Turns, then the turns between two rows, first turn first; the first pair answered
C:
[  9   9 -11 -12  -6  -6 -27   4 -16] => [  8  11 -12 -14  -5   0 -26   0 -15]
[  4 -36  -2  -1 -41 -32  -4  30  -4] => [ -4  32  20  -2  53   1  -9 -10 -23]
[ -2  -1  19   1   7 -25   1  18  -6] => [  0  15   1  -6   9  24   0 -18  12]
K:
[ -1 -10 -20   8  -6   4   8   2   4] => [ -4  -2 -13  13  11   0  12   2   0]
[-20   6   3  18  -4 -19   2   8  21] => [-18  10   9  15  -1 -24  -2  11  14]
[-12   5   0   7   3 -10   8  -9   2] => [-10   9   5  -1   4 -16   1  -4  -5]
L:
[ -1   7 -13   3   4  13   7 -17  13] => [  2 -13 -11   2 -20 -12   5   7   7]
[  5 -10 -30 -19 -41  13  -1  -3   9] => [ 10   9  -7 -37 -25  -9 -20  15 -18]
[ -4 -15 -28   1 -40  42   3 -18  23] => [  6 -16   2 -24 -50 -12 -23  33 -14]
[ 16  -2 -17  -1   2  14  -5  -1   4] => [ 19  -8 -14  -3  -6   2  -8  11  -1]
Y:
[ -1  13   9   0   7 -22   4   3   2] => [ -2   0   2   5 -10 -23   8   6  11]
[  0   4   5  -8   7 -11 -11  13  -6] => [ -3  -5   3   3   7 -16  -1  14  -1]
[-5  2  4  2  8 -4 -1  6 -6] => [-5 -7 -2  6 -4 -5  2  6  0]
H:
[  3 -12   6   4  -5   0   9  -5  23] => [  7  -7  17  -8  -5 -16  -4  10   8]
[ 17   1  -2  11   5 -20  -3  17  18] => [ 18  16   3   5  18 -13  -9  12  14]
[ 8  2 -1 -3 -4 -5  1  2  3] => [ 7  7  0 -5  0 -1  0 -1  1]
[-10 -28 -10  13 -21 -15  18   9   1] => [ -2   4  13 -14   3 -24  -9  18 -30]
Now pairs of rows:
Each pair is two turns apart.
[ 23  19  27 -24   3 -17 -20  21 -15] => [ 3 16 17 22 44  0 20 -9  7]  Y then L
[  3   1  -5 -11  -5  18  -4 -16   8] => [ -3   1  -2   5  12  15   7 -18   9]  K then Y
[  4 -13 -29  -5 -41  35   3 -13  21] => [ -1  31  -8  -4  24  46  -1 -31   3]  C then C
[  6   8  -3 -11  -6   3 -10   5  -8] => [  3   2   2  -1   1 -11  -5  14 -10]  K then C
[  2  -9 -12  -9 -28   9 -10 -11   3] => [ -4  11  13  -2  18 -14 -11   0 -22]  L then Y
[ -6  13  15   4  32   1  14   3 -23] => [ -1  -6  15  -2   3 -21   9  26 -27]  Y then H
[ 13  -3  -4 -23 -37 -19   5  19   0] => [  8  18 -17 -19 -10  27  11 -22  16]  H then L
[  9  17   6 -12 -27  29 -15  -9  12] => [-8 -4 10 36  4  5 23 -7 19]  Y then Y
[  3   3  13   1   5 -27 -11  17 -19] => [ -5 -14 -15  23  -5   9  14 -16  16]  H then L
[ 16 -20  -4 -26 -25   2 -31 -27  -4] => [  9   1  -2 -15  13  19 -22 -47  -3]  K then Y
[ -6 -14  -3   2 -19 -11   3  17   2] => [  0  12  -5 -17  -9  18 -11  -3   0]  H then C
[ -4 -12 -21  -1 -25  22  10 -16  21] => [  2 -10 -20 -13 -34  19   0  -9  16]  Y then L
[-13  -5  -3  44  33 -13  26   5   5] => [-11   4 -18  34  27  22  23 -21  17]  L then C
[  0 -16   0  -7 -30 -19  -1  16   3] => [-11   3  16  14  22 -24  12   8  -4]  H then Y
[  8 -19 -22  -9 -48   8   2  -1  15] => [-11  10   3  29  41  -1  27 -14   2]  K then K
[-11  25  -5   3  27  -5   6  -2 -11] => [-14   4  -9  16  17 -20  17   9  -5]  Y then K
[  0 -25 -11  11 -13  -7  14   6   8] => [  7 -16  -6 -10 -24  -9  -5  14  -4]  H then K
[  2 -15  -3  -1 -27  -9  -1   6   5] => [ -5  -1  12  11  12 -20   5   7  -9]  L then Y
[  2  -8  23  -1  -4 -46   1  27 -19] => [  3  38  22 -19  30  -3 -12  -9 -22]  Y then H
[ -3   0  11  11  -1 -26   5  16  -9] => [  4  10  10 -12 -13 -14 -14  16 -13]  Y then Y
[  0  19  -1   5  32  22   0 -26  -2] => [  9 -16   6  -7 -20 -27 -14  24 -15]  L then H
[-1 25 10 -7 36 17 -5 -6 -2] => [ 11   0   3 -30 -22   0 -23  21  -3]  C then H
[  5   1   9  -2  11 -25 -14  26 -12] => [ -4 -17 -16  25   5   4  14  -1  20]  L then H
[-7  6  9 13 30 -8 11 -4 -4] => [ -6   2  13  11  26 -18  10   5  -8]  L then K
[ -1 -20  -5   6  -4 -26   9  13   1] => [  3   0 -20 -11  -3  18   0 -20  11]  L then C
[ 10  31  -2 -38  -1  28 -32  -9  -8] => [ -8  16 -16  10  25  39  10 -33  19]  H then K
[-10   6   8  14   9 -19  -9  14  -9] => [-10 -13  -2  19 -12 -14  -1  13   6]  Y then K
[ -9 -25 -15  13  -8   0  14  -2   6] => [ -3 -21  -4  -5 -17 -17  -4  16 -10]  L then K
[ -1  -6   3 -35 -35   0 -28  15   4] => [-19   8  -5   4  20  34   7 -28  26]  Y then L
[-15 -13   8  -9  -4 -18   1  23   0] => [-13  -1  12 -17   4 -17  -5  22  -7]  Y then Y
[  7 -23 -16   4 -32   0  -4   9  10] => [ 10 -12 -16 -10 -34   9 -14   3   7]  H then K
[ -5   2   3  -4  12  29   2 -27   8] => [  3 -13  19 -18 -14 -16 -14  13 -13]  H then H
[  2   4 -11  14  -1  19   8 -24  13] => [  6  12  17   2  11 -22  -9   9 -18]  C then H
[  1 -34  -7   5 -12  -9   4  14  16] => [  8 -17 -11 -19 -20  11 -14   5  13]  K then Y
[  3 -15 -30  14 -11 -20  21   4  -6] => [ 12  -4 -24 -11 -21 -23  -1  12 -19]  H then K
[  4  -5 -11 -17 -30  17 -11  -6   4] => [ -3  18  18  -3  25  -7  -7   1 -21]  L then Y
[ -1   2   0   1   7   9   0 -14   6] => [  1  -1  -4   0   0  10   0 -14   9]  Y then Y
[  9   0  -7 -19 -17  22 -11  -6   5] => [  8  15   8 -21   8  11 -17  -1 -12]  Y then K
[  2  -4  -5  14  17 -13  12 -18  11] => [ 12  -4 -13 -11 -16  -1  -7 -19  14]  C then Y
[ -5 -19   0   8 -13 -12  13  16  -1] => [ -1  15  11 -18   6   1 -10   7 -16]  Y then C
[  3   7  -5 -14 -16   8  -9  18   8] => [  2   3   0  -9 -14  -3  -6  27   5]  K then L
[ -3 -19 -11  13 -10   5  13   1  10] => [ 2 17  3 -9 16 16 -8 -7 -8]  H then C
[ -2 -15  -5  14 -10   6   8  -1  10] => [  1   0  -7   2  -7  20  -2 -11   8]  Y then K
[ -4 -23 -15  22 -15 -11  11   0  17] => [ 12  12  -9 -23 -20   9 -27  -5  -1]  Y then L
[  2 -21   0   6  11 -11 -11  10  -4] => [  4 -26  -5   7   3  -7 -10   9   2]  K then K
[-13  14  14  17  31 -13  15   6 -15] => [  6   5  -6 -27 -35   8 -16   5  -6]  Y then Y
[ 11 -23  10 -25 -58 -45 -13  45 -19] => [ 16  17  27 -47 -23 -36 -36  36 -39]  K then H
[  2  -1  -3 -11 -25   0 -20   7  -9] => [-11   0   9  19  15 -17   3   7 -12]  C then Y
[ -1  -1 -14  -6  -8   4 -10  -5   2] => [-1  9 -9 -6  7  4 -9 -8 -2]  C then C
[-24  18   4  -6  48  17 -20  -3  10] => [-23  -1 -20   0  19  37 -12 -16  35]  K then H
[ -4 -34   2  21 -22 -35  15  22   0] => [ -8  19  -2  15  34  27  10 -34   7]  H then L
[-12 -18 -12  34  10  -1  31   3  10] => [ -8   8  11  20  34 -18  13  15 -18]  C then K
[ -7 -13   4  22   9 -18  18  21 -13] => [  7  12   5 -23  -6   1 -17  15 -26]  Y then Y
[ -1  10  -7   5  17  25   3 -22   5] => [ -2 -24  -4  18  -8 -14  12  10   6]  Y then C
[ -3  -9 -10   4 -13  -6  -8   3  29] => [ -7  15   7   4  25 -10  -8  -1  15]  Y then Y
[ -2   0 -25   0 -17  35  10 -30  24] => [ -8 -30 -15  23 -24 -14  27   4  19]  K then H
[-17 -37  -8  38 -13 -12  32   9  21] => [-19  -8  19  36  34 -28  24  16  -6]  K then L
[  3  18  -4 -20   0  24 -10 -14   6] => [ -4 -19 -13   6 -21   6  14   0  20]  Y then C
[  1  21  23 -10  24 -22 -16  14 -25] => [ -8  -4 -19  19   3  26  17 -26  25]  L then Y
[  8  -6  -7   9 -19  15  11 -12  -9] => [  6   8  -1  10   1  18   9 -18 -16]  C then C
[-13  17   3  16  37  34  14 -49  17] => [-18  16  18  25  55   8  17 -34   4]  Y then K
[  2 -20 -22  -1 -37  16   2  -5  17] => [  2  19  19 -13  20 -18 -15  16 -26]  H then Y
[ 28  14   6 -11  -6   7 -13   5  -4] => [16  1  4 24 16  4 16 -3  7]  Y then H
[-14  19   0   2  16  17   6 -15   2] => [-14  12  12   8  19 -13   5   8 -12]  C then C
[  2 -19  15  12  -9 -42  -4  24 -15] => [  4 -31 -11   8 -42 -14  -2   7   7]  Y then K
[-11  12   7  -8  10  18  13  -7   5] => [-12  10  14  -2  17   4  16   0  -1]  Y then K
[  5 -11 -22  -6 -22  -5 -14 -18  11] => [ -6   2  -7  17  28 -18   1 -19   1]  Y then Y
[ -6   1  -1  -1  11  -9  -2  26 -18] => [-11   5 -16   9  20  21  11   2  -2]  C then Y
[ -5 -33 -29  31 -20 -23   4  19  38] => [  8  42 -18 -20  22  28 -37 -17  15]  H then C
[-10  17  11  11  30  14   5 -16  -4] => [-13 -10   8  30  14  -5  19  -1   3]  H then C
[  6  -4 -14  14  22   8  28  -5  10] => [ 19  -6 -20 -19 -21  12   3   5   6]  C then Y
[ 13   8 -23 -23 -19   8  -5   2  11] => [  2  16 -18   5  22  12  16 -12  12]  K then K
[ 12  28  26 -16  19  27  -4 -12  10] => [  3 -20   9  21  -8   9  29  -2  34]  Y then C
[  5  23  13 -14  19   5  -5   0 -14] => [  2   9  -8  -4   1  28   8 -18  11]  L then Y
[-5  4 12 14 13 -8 11  6 -2] => [-5  1 10 16  8 -8 13  7  0]  H then H
[  4  15  14 -18  17 -40 -19  25 -18] => [  4  27 -19 -22   9  30 -14 -29  16]  C then K
[ -8  30   5   4  44  24  -2 -30  -4] => [ 10  25   2 -39  -9  21 -38 -10 -13]  C then Y
[ -2 -35  -9  22 -23 -22  16  14  18] => [-11 -14  -1  37  26 -15  29  -3  14]  C then H
[ -9 -29 -14  20 -21  -4  30   7   4] => [ -3  11  19  -5  17 -22   3  21 -35]  C then K
[ 17  -4   1 -19 -17  -2 -25  -7   1] => [ 17  -8   6 -17 -13 -15 -25   1  -5]  L then C
[ -1  -9 -24  -6 -20  44  -7 -26  24] => [ -7  27   4  -1  41  31  -9 -26  -2]  C then C
[ -1  31  20  -1  16   9  -6 -11  -4] => [-11  -3   5  29   0   3  21 -10  17]  Y then C
[ -7  -1  -9  17  19  15  10 -19  10] => [ -9 -10  -9  24  14   5  17 -10  11]  K then H
[  0  12   9  -6  -5  -6  -9   2 -27] => [ -2  -8 -12   6 -25  12   5 -13  -3]  K then K
[ -5  14  14  -7  22 -18 -11  12 -24] => [ -3 -15   2  -7 -19 -26 -10  26 -14]  C then C
[  8   2 -11  -6   2  28  -2 -13  -3] => [  8   9   6  -8  19   3  -7   4 -22]  C then L
[ 13   1   3 -25 -12 -13   2  12  -9] => [  6   5 -11  -9   2  17  17 -17  10]  C then H
[  2   7  -5 -21  -1  22 -20 -12  -6] => [  1   3  15 -12  13 -12 -18  11 -22]  C then Y
[ -3 -16  11  24  10 -28  17  25  -5] => [  1  23  20   1  37  -7  -3   9 -20]  K then H
[  0  16 -10 -38 -17  28 -27   2  -3] => [ -4  25  13 -31  14  -2 -27  18 -25]  Y then K
[  1  -6  14   6 -18  -5  -6  -4  -4] => [  0  -1   9   6 -15   6  -6 -14   0]  C then C
[  3   5 -12 -14 -14   4  -1 -10  10] => [ -2  -2 -14   3  -3   2  12 -13  14]  Y then H
[  0   5  -9   3   2  17   7 -12  15] => [  0  11  13  -1  15 -12  -2  11  -8]  C then L
[ 3  9  0  9 26 -3 11  1 -3] => [ 14   3  -4 -18 -10  -6  -9  14  -6]  K then K
[ -7 -34 -17  19 -26   1  17  -4  20] => [  0  28   1 -16  21  29 -16 -25  -6]  L then C
[ 12  16   5 -24  -1   1 -25  22   1] => [  3   7 -17  -1   1  30  -2  -6  28]  Y then C
[-1  7 12  6 10 -8  1  4 -5] => [ 5 13  4 -7  0 10 -7 -5 -2]  K then C
[-14  -1   7  18  35  -5  22  -9 -11] => [  0 -10  13 -13  -4 -30  -5  21 -28]  Y then L
[ 11  -5  -1 -28 -37   3 -22  17  -6] => [ -9  -9 -13  27  10  23  27 -18  21]  K then K
[ -6 -19 -11  33  -5 -23  15   5   6] => [  1 -15  -3  12 -17 -36  -3  20 -10]  H then Y
[ 11  11 -10 -35 -27  24 -22  -6   5] => [ -8 -13 -19  19   1  24  24 -20  28]  Y then L
[ -5  19  10  -6  13 -19   5  15 -15] => [-12  -6 -11  16  -5  -7  28   3  10]  H then H
[ 10   0 -10  -6 -31  21  -9 -11  10] => [  9 -13   4  -1 -33 -17  -9  17  -4]  C then K
[  0   2  13  17  11 -29   1  22 -11] => [ 1 29  9  8 30  6 -5 -7 -7]  Y then C
[ -2 -17 -19   6 -29   5   8   1  17] => [  3   7 -18 -11 -20  27  -5 -14  12]  Y then H
[ 11 -27   5  -8 -48 -15  15   6  18] => [ 10   4  -5 -13 -23  33  13 -33  27]  C then C
[ -7 -11   3  25  15  -8  26  -2   9] => [ -1   5 -10   4   3  27  12 -23  16]  K then C
[  8  -9   5  17 -14 -13  16  14   8] => [  7  12  18  13  14 -15  11  13  -5]  K then L
[-14   4 -17  27  39   8  32 -18  13] => [  8 -15  -7 -19 -29 -35  -8  36 -11]  Y then L
[  2  -5 -11 -16 -21 -36 -36  17  -5] => [-11  27 -15   6  41   4 -15 -28   4]  Y then H
[ -6   7  10   9  18  -4   2   0 -10] => [ -1   9  -2  -4   0  18  -5 -14   1]  C then Y
[ -2  15  21  -4  20 -24  -9  17 -16] => [-10 -20  -7  27  -1  -5  23   0  19]  H then H
[-12  11  -6  -1  38  -9   0  15 -30] => [-11 -14 -42   2  -8  26  11  -7   4]  L then Y
[ 15   3 -11  15  10  29  25 -12  31] => [ 26 -15  -8  -7 -36  -3   4  25  17]  Y then L
[-3 16 13 -6 29 -2  1 -5 -1] => [ -4 -10  12   5  10 -26  10  15   1]  Y then L
[ 9 11  8 -5 23 18 -7 -9 -5] => [ 16  -4   5 -19 -11   6 -18   8  -9]  C then H
[ 15 -10  -8 -27 -53   3 -17   7   6] => [ -4  13 -14  10  15  37  17 -39  22]  Y then H
[  9  14   5 -10   8   9  -7  -4  -6] => [  6   8  -4  -2   2  18   4 -12   6]  H then Y
[  2  37  -2  15  25  21   5 -26 -40] => [ 15  34  -7 -16 -12  22 -19 -14 -43]  C then Y
[-5  0  0  7 14 -6  6 -3 -1] => [  1   3  -6 -11  -8   3  -8  -4  -1]  Y then Y
[ -5 -18 -19  23  -5  23  14  -7  25] => [  9 -14 -17 -11 -34  20 -13   8  13]  Y then H
[  9  19   5 -27  -9   3 -23   8 -14] => [  7  18  -7 -21  -9  28 -15 -11   3]  C then L
[  2  12   1 -15  20  14  -5  -3  -9] => [ -3 -20   0   8   5 -13  13  15  -3]  H then C
[ -1 -14   4  20  -5 -14  16   5   4] => [ -1  14   9  11  23   4   9 -13  -2]  H then L
[  8  -8  -8  -5 -25   5  -4   9  10] => [ 10  -2  -7 -11 -23  11  -8   6   7]  L then K
[  5  19  13  -9  23 -16   3  25 -15] => [ 12  29   0 -28  11  11 -10   8  -8]  K then C
[ 32  20   9 -30   7  21 -20 -10 -19] => [ 19  19  14   4  45  14   5 -18 -14]  K then Y
[-11  -2  11   8   3 -17   2   7  -2] => [ -8  15   8  -1  12   4  -5 -10  -2]  C then K
[  8   3  -5   6  23   2  24 -10  -2] => [ 19   2 -13 -22 -12  12   5  -8  -1]  C then Y
[  4 -16 -10  -1 -35  -6   1   0   9] => [  9  20   1 -23  -6  11 -18 -13  -4]  L then C
[-15   2   1  20  22 -10  25  -3   0] => [  1   2   3 -21 -18 -20 -10  18 -15]  Y then H
[ 16   5  24 -19   3  -3 -15  -1  -5] => [ 7  8 25 -2 27 -1  0 -9 -2]  C then Y
[-24 -22  -2  31   2   4  23  -4   2] => [-19   9  21  10  28  -8  -1   6 -28]  L then H
[  8   3  -7   2 -16  23   2 -15  20] => [  8 -11  -7   5 -28  11   5  -5  19]  Y then L
[  1 -19  -9  28  -6  -9  17  -4   9] => [  3  15   7  15  31  -3   3 -12 -11]  L then L
[  2  -6  14  -6   2 -27 -14  34 -16] => [ -3 -18 -23   9 -14  27   7  -9  26]  C then H
[ -5 -20   1  19   1 -16  18  11   5] => [  6  18  12 -21  10   0 -16   5 -15]  Y then Y
[ -2  17  -9 -18   2  26  -6 -19  -9] => [ -1  22  -3 -21   6  20 -11 -13 -16]  L then Y
[  9 -30  -1 -11 -39 -25 -28  30 -12] => [ -7 -10 -25  20   9  44   4 -38  23]  C then L
[ 15 -35 -12   1 -57  -7   1  19  11] => [ 24  -8  -4 -30 -53   5 -28  14  -5]  L then K
[-17  12  12   3  42 -13 -10  -7   0] => [-14 -17   9   6   8 -39  -8  18   0]  C then C
[  3 -12 -13   1 -27  30   1 -10  24] => [ -3  19  25   7  38   0  -2   2 -11]  C then H
[ 23  31  -3 -44 -29   9 -38   2   8] => [  2  28  29   6  36 -45  -7  25 -12]  C then Y
[ -9  13   9 -11  -8 -31  -6  11 -16] => [-13  -9 -14   6 -31  -7  12  -7  13]  K then K
[  2  29  16 -12  28   1 -11  -7 -18] => [  4   2  19  -9   1 -33  -9  22 -21]  C then C
[ -1 -50  -7  12 -39 -22  11  19  -4] => [ -4  21  -6  -4  31  44  -1 -40  -8]  H then L
[  0 -24  -6  14   0  -3  14  16  22] => [  6 -12 -13  -3  -6  23   2  -1  28]  Y then K
[  4  18  -6 -19   0  32 -12 -18  10] => [ 10   3  -1 -28 -28   2 -22  12  -2]  L then H
[ 15  -8  -3  12 -23  -5   6 -12  14] => [ 18   1  -4   4 -23   5  -1 -17  14]  K then Y
[  5  10  12  -9  15 -13  -7   2 -18] => [ -3   1   8  10  24 -15   9  -2  -9]  Y then L
[-10   7 -24  12  17  27  11 -30  28] => [-15 -22 -22  31   5  -3  26  -9  29]  K then H
[  3  14  -9   0  15  39   2 -28   8] => [ 15  17   2 -31 -10  21 -27  -4 -11]  L then Y
[-13   6 -11  18   2  22  16 -16  19] => [ -8  12  20   2   7 -24  -4  23 -15]  C then H
[ -7  -8   8  26  17 -17  22   2  -5] => [  5  -9   9  -5 -16 -27  -4  22 -16]  K then K
[  0  -4 -10  -2 -26   2  -1  -6   8] => [ -6  -5   4   7 -11 -22   4  11  -2]  C then Y
[ 13   7  -7  -8 -11   2 -12  -5  -2] => [  7   5 -11   9   4   9   3 -17   5]  K then K
[15  1 -7  1 -2 26  3 -4 21] => [ 20  -3   8  -9 -11  -7  -9  25   2]  C then Y
[ -9 -14  -9  16  -5  13  19 -15  15] => [  4 -10  -3 -19 -32   2  -9   3   0]  Y then L
[  4  -7  -3  -6 -13  12   8   5  17] => [ 5 -4 10 -8 -5 -8  4 21  2]  C then K
